[[142 136 113 114 125 124 132 129 111 121]
 [146 126 117 120 119 116 129 137 115 119]
 [141 135 125 146 132 121 142 143 131 120]
 [127 130 120 132 120 123 149 107 124 132]
 [143 136 119 151 133 130 130 136 128 137]
 [136 119 102 123 117 132 123 131 130 120]
 [123 116 102 131 119 129 135 134 132 137]
 [139 136 119 147 136 129 141 139 137 120]
 [146 133 128 144 124 115 141 130 139 123]
 [138 132 112 146 136 134 130 137 128 142]
 [134 121 121 133 110 113 143 120 137 133]
 [144 125 123 112 127 132 139 138 129 144]] ==> 129

[[123 132 126 123 124 132 129 128 133 128 125 123 132 128]
 [136 123 121 145 131 135 135 101 129 131 125 145 134 117]
 [130 125 129 129 129 127 131 126 130 130 126 132 129 127]
 [135 124 122 144 131 134 135 103 129 130 125 144 133 118]
 [132 123 130 130 130 126 134 123 133 133 124 136 130 126]
 [138 118 132 136 133 122 136 119 131 135 124 144 128 124]
 [127 129 124 131 127 133 130 120 130 128 126 130 132 125]
 [137 118 130 136 133 124 136 118 130 134 124 144 129 124]] ==> 123

[[125 124 132 129 134 120 133 138 115 133 140 135 142 119]
 [121 125 124 125 125 115 134 127 141 133 135 140 122 126]
 [134 106 128 128 127 106 130 132 113 128 130 132 136 138]
 [153 135 115 119 110 150 125 124 139 121 115 119 134 143]
 [129 139 129 133 139 130 133 132 139 135 137 139 112 118]
 [116 127 135 125 127 146 121 114 107 124 110 125 132 122]
 [137 136 134 127 125 139 126 129 131 125 128 122 105 127]
 [135 144 133 124 118 127 129 120 133 125 122 115 153 116]] ==> 135

[[135 122 124 129 123 117 128 116 118 128 129]
 [140 129 138 118 132 118 138 129 121 119 129]
 [152 139 118 128 112 125 138 132 135 119 135]
 [126 130 118 129 112 119 126 138 126 136 113]
 [121 112 134 115 136 135 131 131 130 133 134]
 [128 131 136 135 120 125 134 139 125 139 126]
 [138 129 137 136 118 126 121 122 144 136 116]
 [137 127 128 138 121 139 118 132 125 119 133]
 [114 120 119 133 119 133 116 129 126 121 121]] ==> 118

[[130 127 135 135 128 124 141 130 124 125 130 119 128]
 [133 126 124 130 130 123 121 125 130 131 122 132 130]
 [131 127 141 138 127 123 150 134 122 123 134 116 127]
 [125 127 121 120 125 127 114 126 135 134 124 142 127]
 [138 127 131 140 137 120 135 125 124 127 122 119 135]
 [140 124 123 134 126 121 120 126 132 135 120 137 129]
 [128 132 132 131 145 125 134 124 123 124 124 116 140]
 [136 125 128 136 125 122 131 129 127 129 126 127 128]
 [140 126 129 140 133 119 131 125 125 128 122 123 133]
 [125 127 132 128 124 126 136 133 125 125 134 123 125]
 [120 128 121 116 124 133 113 126 135 131 127 142 124]
 [114 134 126 115 127 149 124 129 128 124 137 127 124]] ==> 130
---
[[109 114 133 135 140 121 127]
 [112 119 128 133 145 118 120]
 [139 122 136 152 122 133 126]] result: 112

[[134 119 115 115 122 133]
 [149 153 129 131 129 126]
 [148 125 100 121 125 134]] result: 149

[[108 150 131 132]
 [154 135 123 125]
 [127 126 130 129]] result: 154

[[134 117 141 129 127 121 120]
 [140 127 120 133 106 128 140]
 [137 122 140 119 131 130 111]] result: 140

[[133 132 123 110 106 122]
 [117 146 118 118 116 132]
 [135 148 109 113 116 123]] result: 117

[[123 156 121 112 115 120 122]
 [122 151 121 123 120 116 116]
 [110 140 118 133 128 113 110]] result: 122
---
[153 126 121 131 141] => 121, 153

[104 156 137 124 108 141 138] => 124, 156

[131 137 111 125 103] => 111, 137

[149 123 130 123 129 116 141] => 123, 149

[136 121 136 130 150 114 141] => 130, 150

[102 110 114 156 123] => 114, 156

[133 131 143 136 157] => 143, 157

[[127 106 117 127 114]
 [102 139 126 125 128]
 [150 115 130 131 126]] => 126, 150

[149 125 107 110 119] => 107, 149
---
[[117 111 146 121 140 128 122]
 [118 127 142 139 152 129 137]] value 152

[[110 156 143 140 146 119 111]
 [139 113 117 124 131 131 103]
 [109 124 137 114 138 140 140]] value 131

[[130 134 148 132]
 [130 123 137 136]
 [126 133 106 119]] value 123

[[129 128 147 110 120]
 [128 128 122 134 149]
 [127 129 106 150 120]] value 122

[[154 122 107 127 117 108 111]
 [120 112 106 114 116 117 118]
 [117 119 122 138 138 135 132]] value 116

[[127 131 135 138 138 117 137]
 [136 127 130 128 122 134 107]] value 122

[[149 139 121 116 139]
 [130 113 133 138 135]] value 133

[[127 123 153 126 137 156]
 [131 135 120 122 129 115]
 [134 129 122 129 133 118]] value 122

[[118 124 116 152 152 117 125]
 [118 124 118 143 157 114 119]] value 157
---
[109  99 124 103 156 142 112] ⇒ 109
[133 124 130 129 130 155 105] ⇒ 133
[106 109 124 123] ⇒ 106
[113 110 128 127 157] ⇒ 113
[147 119 104 114 113] ⇒ 147
[153 128 127 130 131 122] ⇒ 153
[129 152 105 103 133 126 146] ⇒ 129
[126 102 150 109 120 133] ⇒ 126
---
156  102  130  145 ⇒ 156, 145

109  126  126  105  140  120  118 ⇒ 109, 118

110  143  117  138  113  130  102 ⇒ 110, 102

105  114  107  117  122
136  131  130  136  139
⇒ 105, 139

146  105  118  132  138  136  106 ⇒ 146, 106

149  150  122  107 ⇒ 149, 107

135  133  129  123  112  139
124  120  133  131  122  151
124  133  130  139  121  146
⇒ 135, 146

111  126  126  136  150
135  154  121  111  135
147  109  140  142  100
⇒ 111, 100

113  141  125  158  114 ⇒ 113, 114
